m = [ -28.602   95.869 -158.754  -24.014]
Find the second entry from the left.
Answer: 95.869
The first entry from the right: -24.014

[[ 3.63  0.59 -0.35  3.50  0.70  0.36 -0.05]
 [ 1.01 -0.82  1.37 -0.15  0.19 -1.83 -2.68]
 [-2.14 -2.35 -0.77  2.67 -0.50  0.63  0.52]
 [-1.00  2.43  1.11  0.35  0.71  3.38  2.64]
 [-1.03  1.34 -0.49  2.20 -0.35  1.31 -0.01]
 [-0.47  1.87 -2.99  0.72  0.50 -0.24 -3.44]
 [ 0.05  4.94 -1.53  1.71  1.67 -0.71  1.33]
 [ 1.58 -1.14 -0.95  1.79 -1.41 -2.23  1.84]
 [ 0.14  0.49 -1.95  3.68 -1.07  0.32 -2.44]
 [ 5.77  2.06 -3.25  0.55  1.36  1.32  0.43]
 [-0.61 -1.29  1.34  3.94  0.32 -0.96  4.21]
 [-3.18 -4.19 -0.09  2.17 -1.64  2.07 -3.52]]
The maximum: 5.77
Report the entry directly below -2.99.
A: -1.53
The 1st entry, reading row by row is 3.63
The entry in the top-right corner -> -0.05
The entry directly above 1.33 is -3.44
The last entry, reading row by row: -3.52
The entry just left of the smallest entry -> -3.18
The entry directly below -0.49: -2.99
Report the entry directly above -1.14.
A: 4.94
The third entry from the end, reading row by row is -1.64
The 2nd-last entry, reading row by row: 2.07
Report the 3rd entry in reading order.
A: -0.35
The entry directly below 5.77 is -0.61
Report the entry directly above -2.23.
A: -0.71
The 4th-last entry, reading row by row is 2.17
Report the entry just left of -1.07.
A: 3.68
The entry directly above -3.44: -0.01
The entry just left of 0.49 -> 0.14
Report the second entry on the diagonal from the top-right corner.
A: -1.83
The third largest entry is 4.21
Report the 4th entry in reading order.
A: 3.50
Report the entry just right of the largest entry.
A: 2.06
Report the top entry of the column that holds the smallest entry.
A: 0.59
The 3rd entry on the main diagonal: -0.77
Report the minimum.
A: -4.19
The fifth-last entry, reading row by row is -0.09
Report the third entry on the diagonal from the top-right corner.
A: -0.50
The entry directly above -2.99 is -0.49
